In the rows, 128 means zero.
Rotation paths and how fast each direction turns (degrees a step):
Each turn is a multiple of 5 degrees from 10 to 175, or 0.
Each row of a path follows its step; steps can be skipped.

step 1: [140 124 131 122 130 122 131 118 126 122 115 128 130 119 135 124 130 137
 140 123 131 126 135 118 120 137 134 137 118 129 125 129 133]
step 2: [130 134 123 131 134 115 122 124 121 113 127 128 139 121 120 119 124 132
 129 134 127 116 134 121 118 136 131 136 126 124 123 129 133]
step 4: [128 126 136 133 119 116 138 138 130 120 133 126 128 125 126 115 127 122
 130 122 121 122 126 117 129 134 115 138 118 123 129 136 130]
step 6: [130 134 124 128 124 119 131 130 123 114 133 129 122 126 123 126 138 124
 141 137 124 114 134 128 123 133 122 129 122 130 127 113 137]
step 7: [136 125 122 124 122 121 129 120 126 119 125 128 130 134 136 122 125 130
 126 126 121 131 130 122 126 130 120 128 114 133 122 108 141]
step 9: [133 136 125 125 117 119 120 129 128 134 133 114 137 122 123 132 133 120
 126 119 119 130 122 118 117 127 129 136 125 130 120 122 137]
step 11: [134 128 131 130 119 113 122 121 135 128 127 125 129 127 142 129 135 127
 124 124 127 125 137 134 129 124 129 136 110 116 127 120 135]
step 12: [129 141 134 134 130 109 124 126 128 123 126 133 123 127 131 138 129 133
 135 125 124 119 128 125 121 132 135 118 111 124 125 125 129]
step 14: [130 135 131 137 117 118 131 110 129 124 124 130 125 122 128 117 119 125
 126 121 122 117 127 118 117 131 130 130 132 127 127 127 121]
Directions:
[132 129 125 129 131 129 125 131 128 129 128 133 128 132 128 126 124 127
 126 130 128 128 132 131 126 127 127 127 123 127 129 128 130]  80
[130 133 128 133 126 128 128 125 125 130 127 131 130 127 130 133 129 130
 126 124 129 128 129 129 128 127 131 129 128 126 130 129 126]  25
[126 128 129 128 128 127 126 126 128 123 125 132 127 127 125 126 128 125
 127 128 128 130 126 132 132 129 132 130 129 125 128 124 131]  85
[127 126 127 122 129 127 125 129 129 130 130 129 133 122 130 129 126 128
 131 126 128 128 130 129 129 125 131 126 126 126 124 128 126]  35

step 0: [125 126 143 119 126 131 131 125 125 125 118 121 122 119 127 129 132 137
 134 132 140 127 138 124 140 125 132 127 141 129 120 139 119]
step 1: [111 125 128 123 129 136 136 132 135 133 134 131 137 140 139 121 127 137
 130 125 115 120 128 122 128 123 125 129 135 127 132 137 134]
step 5: [138 115 128 128 123 123 113 121 127 125 125 129 122 132 117 125 123 121
 134 125 131 137 144 123 128 132 137 138 119 133 126 130 127]
step 6: [129 130 130 132 124 129 123 127 119 125 119 126 129 129 135 127 134 143
 131 125 131 113 130 132 139 113 139 139 131 119 129 124 119]
step 9: [125 135 131 117 134 117 120 137 126 127 124 141 131 124 143 120 132 133
 122 127 128 117 113 137 123 127 122 128 126 127 125 127 128]
step 10: [131 126 116 116 138 126 128 129 128 128 143 124 128 127 115 129 126 115
 124 134 128 129 123 122 128 129 120 131 121 118 113 127 135]
step 12: [124 139 133 125 129 129 126 128 126 140 130 120 141 135 123 126 127 136
 127 124 127 109 127 129 134 127 130 136 140 128 118 118 135]
step 13: [129 110 131 127 124 123 145 129 128 137 126 125 129 127 127 135 121 121
 137 128 128 132 135 115 138 133 122 125 135 129 118 133 130]
step 14: [130 130 129 122 126 136 129 136 125 131 121 127 134 128 138 128 127 128
 122 131 126 126 124 127 133 130 147 130 140 138 142 145 130]
Directions:
[129 131 128 127 129 125 133 127 130 127 121 128 126 129 126 128 125 129
 127 131 128 130 129 127 127 129 131 131 125 127 131 128 131]  125
[128 127 131 128 128 132 132 128 126 129 128 135 126 128 128 129 125 129
 130 128 127 126 127 124 128 128 130 129 133 127 130 129 124]  55
[129 125 126 132 129 127 130 129 127 127 127 129 127 128 127 128 134 131
 125 128 127 129 128 131 126 126 128 132 132 130 126 133 128]  135
[125 126 128 128 126 129 126 125 125 127 125 130 128 125 126 128 132 126
 125 127 129 127 128 127 128 131 134 123 128 127 129 128 132]  125

step 1: [121 136 113 136 123 136 118 137 140 120 133 133 128 132 123 135 134 127
 135 129 118 119 125 128 131 128 129 125 138 135 122 121 127]
step 2: [134 131 130 126 127 121 137 123 126 126 121 134 135 134 124 121 112 120
 132 117 132 119 123 139 121 141 123 119 123 126 135 123 132]
step 3: [130 128 131 123 147 130 125 137 141 124 134 117 122 123 135 114 136 132
 131 128 127 133 136 126 125 131 122 130 133 126 124 130 138]
step 4: [138 131 130 150 118 131 135 124 126 121 124 128 132 126 136 130 131 125
 133 128 129 127 115 111 127 130 135 130 130 121 134 131 127]
step 5: [126 113 115 121 126 137 122 125 144 131 132 126 134 132 121 135 134 119
 119 134 124 121 128 130 123 135 115 125 125 129 132 122 128]
step 7: [131 122 129 134 136 134 131 129 133 124 128 124 138 128 120 116 133 137
 130 133 131 129 123 137 127 109 125 124 144 117 128 131 134]
step 8: [131 130 131 138 118 120 129 119 130 123 123 118 124 129 138 132 126 111
 119 129 124 118 132 121 129 132 124 124 128 124 112 137 129]
step 10: [139 138 136 129 120 124 129 135 129 138 124 136 131 120 124 127 125 145
 127 134 116 122 127 123 133 137 118 126 140 127 123 125 129]
step 14: [131 132 131 120 126 126 125 137 138 134 120 128 123 136 129 126 107 122
 134 129 127 123 119 135 131 133 113 134 134 119 126 122 131]
Directions:
[125 132 131 131 127 125 130 126 129 131 124 127 125 129 128 128 125 129
 131 131 127 125 128 124 130 128 125 128 125 127 129 128 129]  175
[128 129 128 127 128 126 127 129 128 127 132 127 128 128 122 136 126 129
 128 127 127 126 128 129 127 131 129 130 128 125 130 126 131]  90
[130 126 128 131 124 127 130 128 130 127 126 134 126 127 125 127 128 123
 126 129 128 129 130 128 127 125 127 128 130 125 127 122 127]  120
[128 125 130 125 130 130 125 130 134 128 126 125 128 123 127 128 128 128
 129 129 125 125 129 130 132 126 125 131 128 127 127 127 125]  160
[127 128 131 128 132 128 128 125 128 128 130 128 125 130 129 124 130 130
 129 128 125 129 133 127 128 130 134 132 130 128 130 124 126]  120

step 1: [140 127 137 137 136 133 125 133 136 139 129 132 123 121 130 123 132 137
 127 129 138 124 131 128 136 126 118 123 127 135 133 136 121]
step 2: [128 123 142 131 133 129 127 129 131 137 135 115 122 135 137 125 118 134
 127 131 126 129 129 117 129 128 123 118 128 131 127 137 138]
step 3: [124 130 134 115 126 129 141 132 137 131 132 121 124 130 128 133 129 136
 129 134 127 121 129 125 119 130 135 126 128 132 115 145 128]
step 4: [133 142 130 134 130 127 136 138 130 131 127 133 125 114 129 139 128 133
 127 122 135 127 132 134 124 130 133 117 123 129 128 143 124]
step 5: [123 127 134 139 146 134 128 124 129 136 128 126 121 118 132 132 124 128
 132 129 128 136 144 134 129 128 123 120 130 130 128 134 132]
step 9: [120 125 136 126 132 133 132 123 127 135 142 119 124 122 136 119 130 130
 129 135 126 131 128 127 122 124 131 118 133 135 121 144 131]
step 11: [128 128 135 137 135 126 130 136 138 135 122 128 128 123 119 141 123 136
 128 119 131 133 144 128 128 130 130 121 120 132 127 136 132]
step 12: [126 125 130 137 137 138 129 129 135 135 129 117 110 124 136 130 128 125
 140 127 120 130 137 127 129 129 132 124 123 129 120 131 124]
step 14: [139 133 135 122 139 131 130 134 131 129 128 131 132 131 134 130 124 137
 118 132 134 118 138 129 139 126 127 120 125 141 133 137 129]
Directions:
[123 127 129 127 127 134 125 128 129 127 127 124 129 132 132 125 129 129
 128 125 131 128 128 132 124 130 128 127 127 126 126 128 128]  110
[128 134 129 130 124 129 129 130 131 126 129 126 125 130 127 128 128 130
 128 130 124 128 130 128 125 128 132 126 131 126 129 124 126]  80
[130 131 126 129 128 124 130 127 127 130 126 126 128 129 127 126 125 129
 126 127 131 128 128 131 123 130 123 127 125 132 131 126 124]  115
[125 129 127 129 128 125 131 128 129 127 128 130 129 125 126 130 126 128
 128 127 128 132 127 128 122 133 129 129 127 125 125 133 131]  55

step 0: [133 139 132 119 124 136 130 132 128 123 120 129 132 121 127 126 134 132
 129 134 116 134 145 118 126 119 134 132 141 142 125 121 132]
step 2: [123 128 122 131 148 134 137 129 140 131 129 120 124 135 124 126 140 126
 134 127 115 130 135 129 134 132 121 115 126 131 134 128 130]
step 3: [121 127 114 118 136 132 135 121 112 129 129 126 123 141 125 129 127 129
 129 132 125 120 130 136 117 134 139 120 130 130 128 119 137]
step 6: [129 125 116 125 136 135 132 144 126 123 131 136 129 122 123 124 133 125
 135 127 139 116 131 123 126 132 125 148 133 130 118 133 126]
step 7: [130 128 132 128 129 139 136 128 127 128 126 133 124 114 150 121 133 141
 133 131 125 131 119 124 120 141 125 134 128 135 124 125 128]
step 9: [127 119 120 122 128 138 123 126 122 129 135 110 136 124 126 131 146 130
 113 125 125 129 121 130 135 133 126 124 127 136 127 135 126]
step 10: [122 126 124 127 126 120 130 127 127 137 145 126 129 133 129 141 130 133
 135 123 134 123 132 118 132 145 130 118 117 140 128 121 127]
step 11: [122 126 111 138 120 125 132 125 119 144 135 121 128 118 128 128 119 137
 130 133 129 135 141 127 131 121 134 131 133 131 135 125 126]
step 13: [136 123 129 129 126 132 135 113 139 131 123 118 123 123 127 132 122 121
 138 119 128 123 138 124 130 136 117 142 129 130 125 141 129]
Directions:
[126 130 130 124 130 130 126 127 127 125 126 129 128 128 131 130 125 130
 128 131 128 130 126 128 131 131 126 123 133 132 129 126 125]  155
[130 128 127 125 131 131 128 128 124 126 125 130 130 132 125 129 128 130
 125 126 129 130 130 126 127 129 130 131 125 132 129 132 129]  115
[128 128 126 123 126 127 126 130 128 128 127 128 130 125 123 126 129 131
 128 124 129 129 122 131 127 131 128 129 129 127 127 126 127]  130
[129 125 129 128 131 128 127 131 127 131 123 128 125 129 130 126 129 132
 131 127 128 130 132 128 127 128 121 131 130 126 128 127 128]  65

step 0: [116 124 121 126 115 133 127 120 131 147 123 137 128 129 124 121 127 124
 131 124 118 129 125 135 130 132 135 134 134 128 131 119 117]
step 1: [129 130 139 123 127 117 133 127 124 111 132 134 118 135 126 126 132 128
 129 137 123 126 124 116 125 120 127 128 128 127 120 144 136]
step 3: [129 129 117 139 123 128 138 133 122 128 134 126 123 141 120 125 137 135
 132 126 132 122 126 140 132 116 127 137 125 127 113 131 124]
step 4: [126 120 138 119 123 128 114 126 135 129 123 130 127 117 134 124 127 116
 133 134 126 129 118 127 117 126 124 131 143 126 128 119 135]
step 5: [126 125 119 136 133 113 131 124 127 128 130 131 124 140 125 134 118 134
 114 136 116 132 131 123 134 127 130 132 116 125 132 136 119]
step 6: [122 138 129 131 123 125 130 132 134 127 124 118 129 126 135 118 124 122
 139 119 133 121 138 132 120 124 136 118 131 135 120 128 145]
step 8: [120 124 130 141 133 130 121 144 125 135 123 137 113 133 131 125 117 131
 125 135 133 128 122 129 124 124 130 125 137 137 131 121 135]
step 11: [130 127 113 131 141 134 134 133 129 125 133 130 131 111 136 122 135 127
 122 131 136 129 128 125 130 111 136 126 132 121 134 125 127]
step 13: [122 120 122 118 124 137 135 120 123 124 132 136 122 119 129 122 117 133
 135 144 124 123 138 132 125 128 128 126 134 127 133 140 129]
Directions:
[129 127 132 129 125 124 131 127 131 126 130 129 127 126 126 128 124 131
 130 130 125 133 130 128 129 131 131 125 127 130 130 131 129]  90
[129 126 132 127 127 131 128 123 129 126 127 125 127 129 130 130 128 125
 126 129 129 131 129 126 128 129 121 129 129 128 126 131 130]  130
[128 134 127 130 124 129 127 131 127 123 128 129 126 126 127 128 124 128
 128 129 129 125 125 126 127 127 123 127 128 132 127 127 128]  160

step 1: [132 133 119 117 129 127 138 131 138 126 133 112 130 120 123 124 115 121
 130 138 121 123 132 135 137 139 128 123 126 138 125 126 123]
step 4: [132 146 126 137 139 136 127 137 132 120 125 119 121 127 143 127 122 124
 135 127 136 122 136 131 127 133 128 137 125 129 139 126 120]
step 5: [143 135 134 123 127 133 130 119 118 115 130 117 131 131 119 132 130 145
 119 121 133 126 121 133 133 130 128 127 137 122 128 135 121]
step 6: [128 129 121 128 123 116 133 126 124 126 129 119 132 119 137 102 138 129
 128 123 130 126 137 138 127 133 125 129 118 124 129 131 125]
step 7: [120 125 131 118 124 130 133 128 141 125 127 126 130 128 136 133 131 140
 129 122 145 135 128 123 134 137 129 140 134 130 132 119 114]
step 8: [121 123 129 127 128 122 131 141 124 120 132 111 137 123 125 133 118 139
 121 118 115 130 138 131 130 129 138 133 127 126 129 137 132]
step 9: [141 119 123 122 117 133 125 134 136 129 119 118 124 126 136 118 126 122
 133 125 134 131 118 134 133 139 133 131 130 135 143 133 137]
step 12: [134 145 132 123 120 140 122 132 129 136 117 123 143 131 123 124 124 127
 133 132 132 130 127 140 136 131 136 138 127 128 125 127 116]
step 13: [125 135 122 138 136 121 114 115 131 120 125 123 120 121 129 131 128 132
 128 113 129 127 130 133 135 135 136 125 120 121 131 141 120]
Directions:
[127 128 128 127 135 128 128 125 128 126 129 131 127 127 125 128 123 130
 129 123 130 129 127 128 125 130 131 129 132 127 126 127 127]  130
[125 130 130 129 125 124 126 130 129 127 123 132 130 131 127 129 127 131
 130 128 127 132 132 127 126 128 132 129 128 131 129 127 126]  80
